Each path below is one point turned by a fixed rotation once a step. After each direction that follows a path, write how fast that rotation turns it, in deg/step (0 if it stays still).
Each turn is a multiple of 5 degrees from 10 to 175, or 0.
Each row of a path follows its step; steps can be skipped.
Rotation 1:
step 0: [-0.09 -0.63  0.23 -0.11 -0.64 -2.15  1.70 -0.95  1.54  0.75 -0.12  0.16
 -0.44 -3.74 -1.38  1.25  0.79  1.37 -0.77  1.22  0.38 -1.11 -0.29  0.78
 -0.03  1.15  1.03 -0.31  0.07 -0.35  1.17 -0.03 -1.37  1.41  1.24  1.42]
step 6: [ 1.92  0.34  1.13  2.49 -1.27  0.98 -1.73  1.16  0.16 -0.93  0.41 -1.26
  0.43 -1.14 -0.40  0.25 -1.31  0.43  0.03 -0.12 -1.40 -0.71  0.16 -0.25
  0.91  0.96 -0.36 -1.68 -0.94  2.99  0.51  2.02 -0.69 -0.75  0.26 -0.34]
step 7: [ 0.18  1.88  1.55  0.69  0.63  0.32  0.72  1.36  0.32  1.15 -2.40 -0.18
  2.47  0.23 -1.25  1.29 -1.44 -0.59 -0.44 -0.25  2.42  0.44 -1.06 -1.48
 -1.65  0.45  1.26 -0.84 -0.36  0.81 -0.34 -0.61 -0.73  0.94  1.22 -0.04]
step 8: [-0.44  0.59 -0.40 -1.89 -1.17 -0.78  0.35  0.15  0.84  1.18 -1.28 -0.48
 -1.19  0.83  0.52  0.14 -0.91  2.59 -0.34  0.67  0.56  0.21 -3.22  1.13
  0.09  0.45 -1.35  1.83 -0.44  2.26 -0.09 -0.82 -1.44  0.48 -0.05 -0.45]
step 10: [ 1.08 -0.30  0.16  0.49  2.62 -0.63 -1.10  0.39  0.72 -1.36  0.06 -0.77
  0.90  1.79 -1.53 -1.16  1.05  2.23 -0.22 -0.24  0.33  1.25  1.62 -2.46
  0.94  1.04 -1.14  0.02  0.23  1.15 -1.38 -1.25  0.47  0.34 -1.47  0.17]
step 12: [-1.61  0.13 -1.28 -0.38  1.32 -0.75 -0.84  0.85  2.64  2.56 -1.72  0.04
  0.13 -1.95  0.63  1.16  0.34 -0.21 -1.65 -0.45  0.45 -1.33 -0.63 -1.24
 -1.38 -0.66 -0.59 -1.21  0.91  0.73 -1.04  1.46  1.11 -1.06 -0.49 -0.48]
step 13: [ 0.47 -1.39  0.03 -0.37 -1.12  0.69 -0.69 -0.12  1.45  0.73 -1.50  0.58
 -2.01  1.82  0.77 -0.10 -1.16  1.07 -0.72  1.26 -0.91  1.84 -0.16 -0.29
 -1.00  2.17  1.22 -0.24  3.04  0.91 -0.07  1.56  0.45 -0.29  0.31  1.43]
step 14: [-0.24 -0.60  3.14 -0.31  0.33 -0.23 -1.55 -0.21 -0.43 -0.85 -0.07 -2.19
 -0.14  0.36  0.59  0.04  1.09  0.94 -0.12 -0.18  1.88 -1.39 -0.96 -0.72
  0.68  2.37  0.56  0.51 -0.27 -1.47  0.13  2.67  0.76  0.92  1.67  0.02]
step 15: [-1.87 -0.20  0.19 -0.87  1.31  0.59 -0.40 -0.19  0.32 -1.88 -0.16 -0.20
  0.26 -1.35 -0.27  2.30 -1.33  1.03  1.98 -1.21  0.55 -0.44  0.53 -2.24
  0.44  1.00 -0.35  1.78  1.93  1.16 -0.02 -2.08 -0.18  0.24  1.19 -1.34]
[-0.14  0.60  0.16  0.36  0.16  0.54 -0.26 -0.07 -0.35  0.10 -0.54 -0.60
 -0.09 -0.21  0.19 -0.01  0.64 -0.47 -0.28  0.45 -0.36  0.26  0.26  0.35
 -0.51  0.29  0.61  0.49  0.21 -0.39 -0.62 -0.49 -0.43 -0.12  0.01 -0.33] | 170
[-0.06  0.01 -1.03 -0.22  0.18 -0.22  0.17 -0.39  0.08  0.64 -0.24  0.01
 -0.46 -0.71  0.46  0.51  0.00 -0.01  0.02 -0.64  0.20  0.35 -0.67  0.02
  0.13 -0.27  0.18  0.52 -0.06 -0.06  0.28 -0.27 -0.31 -0.64 -0.18  0.18] | 95
[-0.39  0.17 -0.45 -0.02  0.31  0.07  0.37 -0.25  0.28 -0.48 -0.85  0.32
  0.20  0.91  0.14 -0.16 -0.39 -0.06 -0.05  0.31 -0.29  0.63 -0.13 -0.69
  0.26  0.10  0.44 -0.24 -0.09 -0.22  0.08 -0.49 -0.03  0.27 -0.26  0.68] | 130
[-0.20  0.46  0.07 -0.19  0.00 -0.68 -0.11 -0.38 -0.95 -0.24  0.18  0.13
  0.19  0.18 -0.18 -0.09 -0.04  0.46  0.79  0.17  0.09  0.32 -0.28 -0.01
  0.25  0.07 -0.61  0.23  0.24 -0.43 -0.37 -0.62  0.47 -0.31 -0.43 -0.59] | 55
[ 0.38  0.31 -0.18  0.49  0.57 -0.03  0.28 -0.18 -0.22  0.51  0.27  0.50
  0.48 -0.01  0.11  0.36 -0.44  0.56  0.14  0.62 -0.25 -0.18  0.29  0.38
  0.02  0.07 -0.35 -0.04 -0.44 -0.41 -0.07  0.37 -1.14  0.16 -0.09  0.21] | 10
[-0.03 -0.37 -0.23 -0.70 -0.33  0.62 -0.27 -0.37  0.06 -0.62 -0.06 -0.16
 -0.14 -0.13  0.28  0.44 -0.13  0.20  0.46  0.07 -0.56  0.48  0.31  0.16
  0.08 -0.10 -0.35 -0.18  0.05  1.02 -0.49  0.14 -0.62  0.13 -0.42 -0.32] | 160
